In the rows, zero is written as 128.
The rows of Z fall into 3 groups, which share some directions, and each row is roughly a mix of its group's hidden directions, except one row that fits no group.
Z, 104 rows:
121 116 113 179 163 132 94 164 131 184 144

157 126 77 106 131 185 131 153 152 168 119

167 145 64 113 143 162 109 147 113 168 130

163 104 96 131 164 96 104 182 90 120 125

126 172 121 148 119 112 147 106 77 68 112

159 194 98 114 130 101 80 135 134 131 104

149 179 166 104 139 156 162 85 137 96 123

128 150 87 191 92 156 146 160 139 137 112

148 163 143 95 64 93 101 116 145 100 132

93 141 181 152 115 84 156 123 165 112 156

137 131 113 132 113 141 138 193 194 120 104

108 149 125 140 82 78 132 105 153 108 181

130 94 156 93 122 129 195 105 162 109 111

138 162 139 124 72 153 157 88 164 157 147

154 95 80 128 141 110 194 129 104 105 134

179 93 88 117 131 163 109 158 115 169 114

130 86 179 126 157 163 144 86 150 112 99

131 176 114 166 142 102 123 191 95 117 139

112 62 137 65 120 128 122 129 99 145 113

69 91 144 92 109 100 128 97 142 127 167

111 184 105 143 102 137 156 114 179 102 97

66 158 106 142 157 137 78 159 127 111 127

98 143 134 115 111 186 148 134 195 136 120

171 161 146 135 155 117 98 147 160 79 92

160 153 127 77 174 134 145 119 177 100 141

109 116 78 170 123 101 147 88 112 164 162

155 118 143 95 139 163 191 126 136 172 102

89 118 105 93 119 139 180 128 189 136 127

143 81 130 96 120 125 123 190 102 102 91

105 99 139 130 84 120 91 146 67 114 96

140 129 86 112 148 174 109 179 155 169 131

96 115 48 132 126 119 101 152 119 160 132

190 102 119 100 139 168 112 158 124 171 127

166 167 127 143 151 99 111 189 141 104 156

92 105 91 172 110 127 71 154 104 140 121

89 109 117 179 127 106 117 146 104 69 151

163 98 122 132 97 121 133 210 138 135 127

155 156 163 111 173 137 127 69 125 106 96

179 172 146 114 139 92 140 136 162 169 153

139 105 146 188 119 152 97 184 151 142 120

137 157 115 91 116 85 83 131 97 91 92

108 95 147 150 52 114 113 99 119 154 136

143 129 152 67 97 106 99 150 114 80 108

151 122 106 157 171 115 79 181 128 159 137

80 125 163 111 140 63 152 121 145 112 156

170 184 110 142 125 169 146 88 113 106 106

155 182 137 161 148 134 110 111 184 105 104

87 95 94 191 162 153 131 124 108 125 134

63 157 94 154 120 103 88 118 104 116 136

148 190 151 105 127 93 121 90 164 135 156

117 116 152 193 147 145 123 194 133 135 133

137 144 124 202 114 146 133 119 101 83 96

136 139 141 160 91 129 181 126 192 145 142

113 134 173 138 78 131 112 125 78 111 81

116 109 147 78 144 79 116 143 106 124 185

134 143 126 59 153 135 142 102 138 187 135

140 167 104 132 134 125 102 62 110 83 105

136 156 139 135 131 92 130 152 104 46 127

129 172 147 140 151 85 90 91 144 106 171

143 138 141 122 208 122 154 142 141 168 152

141 76 120 169 108 105 97 132 74 122 105

143 84 147 109 152 159 110 88 108 184 114

143 179 129 148 152 164 188 93 130 136 123

128 155 92 164 144 132 128 93 167 73 154

140 166 159 85 72 112 112 111 167 141 135

154 170 119 91 145 96 72 95 133 152 134

119 165 167 87 136 139 80 121 181 128 140

100 96 188 127 127 69 131 116 114 101 137

120 154 155 135 146 101 186 98 145 74 120

113 170 148 148 157 144 111 60 103 128 100

152 87 157 147 148 177 124 96 117 133 76

110 147 131 48 133 89 136 138 158 114 144

198 115 157 170 154 118 152 155 131 113 116

148 151 135 117 172 99 59 150 124 161 136

89 113 116 178 91 119 129 101 75 113 149

102 171 109 203 125 125 135 133 147 96 118

189 176 133 146 177 147 133 148 140 149 132

180 117 150 153 157 146 113 158 107 91 83

105 120 114 109 168 83 150 88 91 158 161

134 101 105 139 143 171 80 188 131 152 112

145 108 96 106 169 104 146 133 88 67 123

157 187 140 118 146 109 122 102 184 135 159

136 176 103 169 111 134 180 117 176 128 133

139 148 107 136 80 112 173 93 174 127 162

139 127 79 204 116 120 112 161 126 142 122

162 156 95 85 130 104 88 98 136 83 125

182 129 150 98 127 193 104 137 129 157 122

84 157 184 140 127 103 140 101 139 80 133

113 93 90 142 88 159 138 137 84 172 108

165 75 150 125 153 175 125 142 128 154 86

119 65 151 77 130 149 120 114 146 148 89

130 52 147 113 125 165 140 153 134 130 88

145 108 141 179 80 104 172 93 130 109 110

162 167 94 154 85 111 77 103 139 117 123

175 145 127 150 129 127 107 130 86 181 82

118 146 117 183 99 107 115 163 153 71 126

113 103 144 139 203 136 120 176 104 146 131

124 112 116 150 109 98 106 143 47 106 145

122 126 123 114 132 157 216 157 118 137 142

94 136 181 137 186 134 156 122 103 93 126

103 88 81 167 127 154 126 161 143 112 84

186 112 83 124 166 141 119 163 113 108 97

96 131 95 121 115 130 106 66 119 70 126

162 112 98 110 193 141 140 151 110 98 93
Here is one row of each group, with its name. Which group are the others in?
122 154 100 209 97 134 111 111 108 127 126 -> J
182 93 153 107 160 129 148 117 95 94 95 -> V
63 114 147 142 152 122 145 104 96 79 145 -> B

133 129 89 180 141 73 151 120 100 95 114 -> V
165 177 122 98 157 136 112 131 181 155 103 -> J
129 114 178 114 163 148 139 79 181 117 116 -> J
158 86 130 98 134 136 85 136 82 150 84 -> J
52 155 159 103 133 141 124 118 159 101 132 -> V
127 162 171 146 89 115 171 95 168 129 151 -> V
156 126 142 125 120 143 185 146 196 150 138 -> V
142 157 99 88 176 184 137 148 150 124 114 -> V
161 109 127 148 142 155 110 182 180 166 125 -> J
196 131 89 106 104 129 114 143 144 169 108 -> B
167 176 130 130 135 88 152 93 119 76 131 -> B
